One vector is turned by the same rotation once a step. Each row is the vector after some number of steps, and that number follows the row.
The counts run from 0 to 294.
[160 108 140 187 172 114 143 124 144 149 130 124 115 100 118 103 126 141
 116 111 109 106 116 195  87 176 123 132 148 102  94 137 103 158 127 152
 152 141 132 118 158  83 121 101 139 159 170 108 125 154 148 122 118 132
 141 110 135 120 141 128 124 131 139 151 104 135 136 127 160  95 111 137
  88  98 127 141 119 132 120 156 122]
140
[150 117 120 129 143 109 110 158 169 115 129 108 130 133 145 133 113 157
 128 143 119 113  95 153 113 168  91 120 155 127  70 126 116 121  99 162
 137 141 107  68 141  88 149 159  93  87 157 149 114 129  97 102 147  86
 148 111 108 120 110 106  80 102 142 130  96 116 106 144  97  97 120 124
 142 127 115 143 125 102 109 132 110]
158
[135  89 170 131 158 129 128 141  79 148 149  96 109 127 176 128 122 112
 115 131 115 124 118 182 129 142 138 125  68  98 120 159  95 123 100 135
 135 127 131 114 167 156 113 123 128 160 141  90 148 133 150  99 125 108
 104 115 105 127 130 144 121 139 127 112  68  95 148 146 159 137 166 155
 135 110 140 134 126 152 132 110 130]
247
[129  96 132 131 179  99 113 142 184 125 156  93 116 123 150 132 140 152
 132 143 140 145 115 181 141 148 126 159 138 100 105 160 107 166 127 121
 100 152 115 112 170 146 157 153 137 131 138 131 103 114  90 119 110 133
 136  82 127 118  76 123 107 132 108 112 126 122 156 115 139 123 160 122
 126 124 113 113 113 150 117 114 117]
256
[126 117 133 101 167 113 109 142 124 113 115 111  95 122 105 126 108 137
 105 117  89 112 117 176 103 182 153 134  88 108  71 148 138 179 113 145
 127 133 137 127 135 125  88 136 112 132 143 142 130 115 136  80 135 154
 136 108 122 165  95 110 124  87 143 172 132 158 142 152 137 107 112 149
 126  88 130 161 119 134  92 108 123]
265
[116 125 113 128 143 161 127 149 146 121 168 120 145 131 129 106 115 122
 144 125  90 148  75 155 146 144 111  85 121  89 124 152 171 140 129 167
 136 122 125  94 114 108 132 115 162 140 159  92 104  96 136 107 123  99
 123 153 137 169 161 138 122 103 137 118 126 104 111 145 190 107 132 121
 127 107  67 154 132 120 100 149 135]
289
[161 145 133 159 136 107 120 168 138 148 123  88  91 123 139 148 144 118
 143 160 161 127  90 184 119 127 133 132 112 123  75 155 102 161 115 151
 159 156 132  93 113 139 123 171 113 109 135 155  81 119 105 135 129 124
 101  94 105 129 119 134 138 122 122  98  89  99 146 148 130 114 148 117
 150 110 111 101 121 119  95 141 152]
35
[118  75 151 127 169 125 113 139 129 159 145  78  93 143 184 127 151 133
 121 150 127 133 108 155 171 122 111 104 126 114 113 157 119 120 130 118
 131  97 138 119 167 154 156 122 145 146 139  75 127 104 126  91 145 117
 114 112 111 103 102 144  85 113 138 115  92 106 139 154 146 137 154 132
 136  96 140 151 146 161 140 111 147]
244
[112 150  98 134 118 160 100 139 116 107 133 118 110 141  92 112 133  87
 154 103 111 156 101 197 122 114 135 100  93 109 108 142 136 126 139 170
 143 116 135 119  99 156 116 143 125 116 163 127 118 128 136 110 127  78
 112 163 155 141 132 104 116 124 150 137  87 138 100 127 177 114 116 152
 134  77 136 150 114 124 103 146 160]
54
[114 135  95  94 176 134 109 150 122  95 153 124  72 161  94  95 125 128
 137 147 118 165 102 154 157 161 149 124  95  90 113 154 100 138 134 179
 109 121 123 119 128 147 131 160 112  94 127 154 121 109 110  75 158  93
 123 109 159 128  86 100 127 122 166 132 112 144 135 140 140 117 122 142
 157 121 119 126  79 107 109 147 152]
209
[150 113 138 101 134 152  93 134 133 136 115 116  94 141 127  86 102 151
 150 114 102 108  95 165 142 124 115 108 158 120 109 171 136 126  93 141
 156 167 122  96 120 121 126 133 125  99 179 122 113 125 133 114 142 118
 114 156 114 134 134 140  69 101 132 121 125 113 119 157 130 100 125 107
 183  99 110 138 111 109 121 120 161]
163
[122  81 151  87 193  94 128 144 111 139 145 114 114 120 128 117 123 122
 106 124 125 130 128 169 149 176 134 119  81  90  85 153 105 162  88 145
 129 113 136 121 186 132 108 101 134 154 157  86 141 103 151 104 121 114
 122 126 110 142 118 155 127 136 145 119 110 105 138 153 152 130 147 155
 133 120 122 134 119 128 136 116 130]
249
[109 145 137 135 124 161 112 111 126 112 152 140  82 149 113  95 113 117
 120 112 122 141 114 224 135 144 152 138 134 178 117 171 132 127 155 149
 154 157 115 150 124 122 154 141 140 138 154 145 107 149 134 132 142 102
 131 133 136 135 103 136 129 113 130 144 100 143 113 136 146  98  97 165
 133  81 171 138 107 139 104 121 146]
223
[129 159 121 141 159 163 122 143  94 118 138 131  95 130 114 100 121 109
 130 133 120 158  88 167 119 131 166 116  93 116 105 193 112 128 119 180
 120 158 145 115 128 122 115 172 152 126 129 161 114 131 123  77 147 126
 114 130 144 146 119 131 118 102 140 107  91 141 126 160 154 147 114 145
 150 104 109 103  69 118 114 146 137]
207
[161 124 121 155 143 139  91 137 137 116  89 138 126 117  74 118 110 126
 159 124  96 110 116 172 152 139 143 143 135  85  88 184 128 167 139 151
 136 156 156 113 136 101 140 143  98  96 163 139  84 130 102 119 139 130
 124 134 146 141  96  99 120 134 145 144 123 141 158 133 133 110 143 135
 133 141  83 125 106 108 133 143 151]
41
[110 137  96 135 125 132 116 150 131  93 149 134  95 135 114 137 157  95
 148 116 112 164  96 177 139 122 120 112 109 120  89 141 122 129 170 158
 155 107 121 120 100 143 132 135 110 115 144 110 118 131 133 102 169  61
  96 159 154 112 103  95 128 131 147 147  95 124 104 129 162 104 125 145
 136  93 143 149 117 124 108 158 163]
55
[118 131 129 207 148 119 148 158 144 147  92 109  89  99 161 129 137 134
 139 163 136 134 102 165 109 114 133 137 118 117 107 181  85 127 141 133
 143 124 162 120 160 119 156 139 129 136 140 139 115 125 106  93 145 108
 122 102 165 105  86 108 112 124 114 132  67 131 149 136 118 127 161 144
 129 137 121 130  88 117 150 153 136]
200
[112 110 144  94 123 105 130 160 147 102 146 105 135 127 141 160 114 104
 134 110  89 139  94 202 114 144 140 126 108 153  86 182 125 130 110 172
 151 153 117 116 143 154 150 151 132 177 138 126 102 137 104 129 127  87
 117 127 109 188 132 142 127 105 137 145  83 116 156 130 154 118 102 142
 139  68 149 148 112 132 116 113 126]
113
[107 124 130 167 138 113 135 112 152 118 123 127 141 131 120  98  93 123
 103  95  78 120 105 171  96 156 118  97 134 142  94 145 143 113 107 143
 138 123 151 132 135  83 150 124 143 132 164 116 113 106 122 110 145 107
 128 135 136 179 128 129 104  88 110 183 128 131 142 141 148 117 120 121
 121  94 124 178  93 101 149 132 110]
281
[146 102 150 147 160 138  98 152 142 135 150  70 100 122 167 100 135 139
 132 137 107 116 117 184 130 127 127 152 119  72 145 149 123 145 143 105
 106 151 130 116 161 160 138 153 123 132 133 143 110 102 118 115 123 150
 116 100 142 117  90 108  95 124  90 128 123 138 147 122 131 117 164 139
 143 112 117 126 126 157 102 105 118]
259
[151 115 128 133 171 135  96 148 143 127 136  95  93 109 164 121 147 145
 148 139 110 116 110 154 149 142  94 162 136  61 113 148 100 124 153 128
 144 126 121 117 135 125 125 123 132 107 186 102 117 116 108  91 132 127
 101 150 113 108 102 132  72 141 130  87 110 123 122 151 115  88 160 110
 114 139 100 114 134 132 109 129 174]
24
[134 107 137 143 162  98 124 146 174 122 164  78 114 108 158 133 138 148
 127 127 136 155 102 219 125 143 130 169 125 115 121 164  94 155 117 127
  99 144 136 103 170 159 150 154 132 155 133 142 110 127 105 131  93 119
 119  89 142 119  87 139 123 128 114 119 100 126 152 108 149 137 145 123
 143 120 133 109 114 157  99 118 112]
255
[107 124  99 113 154 142 122 148 159 112 176 106 127 147 134  94 139 104
 134 143 109 163  88 148 158 142 102  85 112  88 125 140 166 129 124 146
 132 115 131  90 109 116 145 126 148 123 149  89 107  80 124  94 143 104
 108 146 123 163 124 126 109 103 127 120 136  96 109 150 171 112 130 113
 133 121  76 153 129 119 117 136 144]
288
[101 127  81 115 142 142 106 152 153  99 127 161 115 132  90 126 151 110
 142 136 112 167 112 170 169 131 126 105 134 110  88 139 157 156 147 155
 161  89 126 129 118 117 144 117 114 104 146  86 119 122 115  92 161  59
 122 153 151 117  91  89 129 131 153 158 103 125 113 127 164 103 120 143
 127  95 126 165 114 122 137 152 168]
56
[115  97 154 184 124 107 138 133 145 103 135 122 120 136 141 125 126 104
 103 121  72 130 111 180 120 158 103 111 140 111 101 149 116 121 158 135
 153 165 154 131 125  94 162 109 118 123 143 117 128 132 113  97 179 120
 105 135 131 152  93 106 101 123 117 180 121 122 136 144 137  98 137 143
 120 108 137 162  98 137 143 141 131]
279
[130  86 157 120 155 145 131 139  84 168 126 113 111 138 151 122 124 132
 119 132 110 123 118 168 136 128 150 115  98  90 117 177 116 128  90 143
 147 118 124 112 158 150 114 114 149 159 169  83 145 127 148  99 123 132
 128 111 107 133 154 168 100 124 131 107  84  92 143 144 180 135 165 148
 122  96 123 139 128 147 148 118 129]
246
[154  87 143 139 181 110 104 126 124 152 127  92  78 174 124 114 117 157
 110 141 142 126 120 185 161 147 129 126 133 113 123 154  98 146 129 133
 119 101 129 147 148 161 159 148 114 111 134 116 125 129 123 108 148 119
 136  90 158  80  94 135  99 128 150 146  93 135 162 130 138 120 157 136
 141 103 165 127 120 139 133 115 151]
87
[137 100 138 116 168 149 116 125 146 101 152 139 126 125 118 129 132 129
 108 133 154 159 124 204 148 171 141 138  86  96  53 124 123 169 102 137
 123 153 163 111 149 118 129 142 114 128 136 133 134 123 129  88 131 124
 117 119  89 110  55 123 135 150 150 135 122 107 104 146 134 145 157 180
 114 127 133 137 126 150 116 114 121]
95
[147 116 140 125 142 161 104 113 142 104 160 138 145 108 112 128 111 131
 125  88 127 140 121 219 106 162 151 160 101 106  85 150 121 146 111 163
 107 158 151 116 152 136 131 163 134 140 157 159 132 145 128 109 111 111
 136 127 103 131  92 127 122 133 144 144  86 137 118 125 152 135 124 172
 107 110 132 127 109 138 110 110 111]
97
[120 131 145 167 173 108 138 145 129 134 165  62 101 137 163 137 116 122
 106 118 101 148  84 184 126 165 123 112 124 141 127 139 121 134 140 161
 113 116 137 114  94 136 140 143 152 146 116 122 100 147 131 113 149 120
 127 101 150 152 132 154 137  85 133 118 111 135 145 152 188 111 120 105
 128  69 112 129 119 153  90 144 125]
129
[ 96 101 145 185 130 135 122 147 119 155 152  90 139 110 165 100 127  98
 141 113  74 111  99 201 136 135 122 135 108 101 154 183 130 126 136 114
 115 146 153 107 157 112 146 112 132 144 153 114 100 114 128 137 141 127
 107 146 128 169 119  99 111 128  83 124 123 111 140 124 156 111 157 154
 155 106 106 149 142 141 117 116 120]
121
[156 135 140 130 142 102 135 147 113 127  73  93  91 103 135 141 106 153
 126 144 107  90 102 164  98 154 163 151 108 118  79 172  91 153 103 158
 162 117 122 123 148 136  92 116 124 131 169 131 122 137 126 108 126 140
 124  90 141 142 137 143 118  87 138 133  71 146 162 164 139 107 130 109
 119 110 123 117 103 105 125 136 144]
30
[ 88 150 112 192 123 149 145 132 148 148 110 142 115 106 162 112 145 115
 125 149 142 148 109 198 114 120 131 133 146 161 109 158 138 114 127 134
 179 129 120 124 148  97 148 129 141 152 165  98 121 129 125 119 130 100
 137 139 139 137 124 124 107 126 104 113  70 107  98 134 144 124 150 155
 140  90 138 147 112 119 133 144 117]
62
[131  96 140 106 188  78 128 138 148 119 163 112 123 125 133 149 127 126
 112 131 130 149 122 197 141 188 126 167 112 100  91 148  79 149  98 160
 104 135 117 119 177 153 139 144 122 133 138 126 132 135 113 109 125  96
 117 101 119 137  97 136 132 157 155 118 112 109 165 137 134 123 146 131
 119 130 132 119 105 132 122 120 121]
252
[105 103 152  91 138 109 126 166 114 111 154 101  95 123 147 149 134  87
 114 111  92 135 120 177 116 155 127 126  84 122  77 151 131 123 130 132
 149 150 127 128 148 138 115 118 110 165 126 116 130 104 124  98 160 102
 101 139  87 153  97 117 116 119 127 166  98 120 114 147 127 118 126 157
 155  84 160 160 117 136 113 100 141]
110
[150 125 145 149 113 106 138 166 158 110 146  92 121 117 173 147 105 154
 127 148 119 118  91 158 100 166  85 128 144 130  82 131  94 117 105 164
 143 151 131  61 139  92 147 157  94 110 156 146 130 150 107 107 152  87
 141 119 120 103 112 113  97 102 142 134  85 122  91 145 109 100 111 137
 135 130 125 132 105 127 104 130 108]
157
[ 98 144 117 109 156 157 104 111 123 123 133 155  78 127  83  73 120 134
 116 110 118 121 127 222 148 164 148 134 145 165  98 172 149 145 131 140
 148 159 122 154 125  88 140 119 122 139 155 125 113 139 149 125 136 108
 141 138 115 135 107 138 126 121 128 143 126 144 102 142 140 108  92 149
 151  90 158 160 100 120 110 110 143]
222
[111 142  92 136 111 157 124 135 158 109 105 161 133 125 102 124 132 118
 154 128 104 147 115 182 150 129 150 121 147 122  83 164 137 147 137 165
 165 104 113 118 128 109 134 108 125 116 166  95 113 140 111 104 137  76
 136 140 155 129 127 109 122 132 160 155  91 133 125 120 178 108 128 145
 123  84 123 157 111 126 129 158 153]
57
[113 136 120 160 137 115 108 143 144 136  90  89  92 126 165 166 138 136
  94 159  95 117 125 164 138 159 128 141 123 126  89 125 120 123 162 125
 152  69 127 139 110 126 126 128 109 111 167 106 123 127 120  81 158 144
 113 115 135 121 100 134 100  92 131 113  85 140 156 162 128 114 153 124
  97  93 141 132 130 129 133 145 155]
185
[116 149 104 154 140 123  89 138 137 133  91 106  90 150 120 114 122 120
 102 149 123 145 136 155 119 147 134 100 122 122  81 114 152 125 118 144
 141 129 162 123  99 121 130 161 109  73 146 149 122 102 113  72 176 125
 128 112 132 126  85 104  96  85 113 130 110 141 127 175 108 134 155 147
 157  96 124 141 104 119 125 146 126]
48
[179 120 153 138 113 160 136 130 122 109 150 149 130 125 118 118  98 137
 142 135  90 110  66 157 107 135 135 111  93  69 103 166 123 134 116 165
 149 135 135  75 139 103 117 136 110 130 153 138 112 116 141  90 133 113
 114 111 134 120 135 130 126 107 164 167  79  98 112 140 162  94 109 145
  91 145 112 142 129 119  97 134 125]
152
[107 131  95 123 156 133  83 113 145 112  96 116 106 118 125 134 121 136
 120 129  90  94 118 174 164 169 129 159 132 108 119 136 138 141 174 115
 131  75 144 144 118 123 129 115 117  92 198  86 112 119 128  96 133 132
 118 143 151 116 103 132  99 116 130 129 118 161 142 144 139  90 146 115
  99 116 115 152 127 124 125 113 167]
182
[ 91 119 114 140 145 145 102 170 134 151 104 141 106 134 120  98 145 137
 130 172 138 145 147 181 153 155 138 132 164 124  86 141 149 166 115 135
 171 154 110 107 153  98 140 117  97 109 150 119 132 117 122 101 152 103
 158 114 115 115  88  75 115 134 122 109 120 117  89 135 121 119 151 166
 165  90 128 159 129 151 120 145 105]
217
[101  92 127 147 142 145 111 147 128 158 122 107 156 124 139  90 120 113
 145 118  88 109 104 191 145 127 130 132 124  98 150 181 159 142 111 119
 127 147 131 112 161 114 163 120 140 134 160 108  92  99 114 142 118 118
 128 129 127 183 134 109  98 133  94 122 125 102 157 115 158 114 161 139
 163 109  86 160 137 116 128 110 123]
120
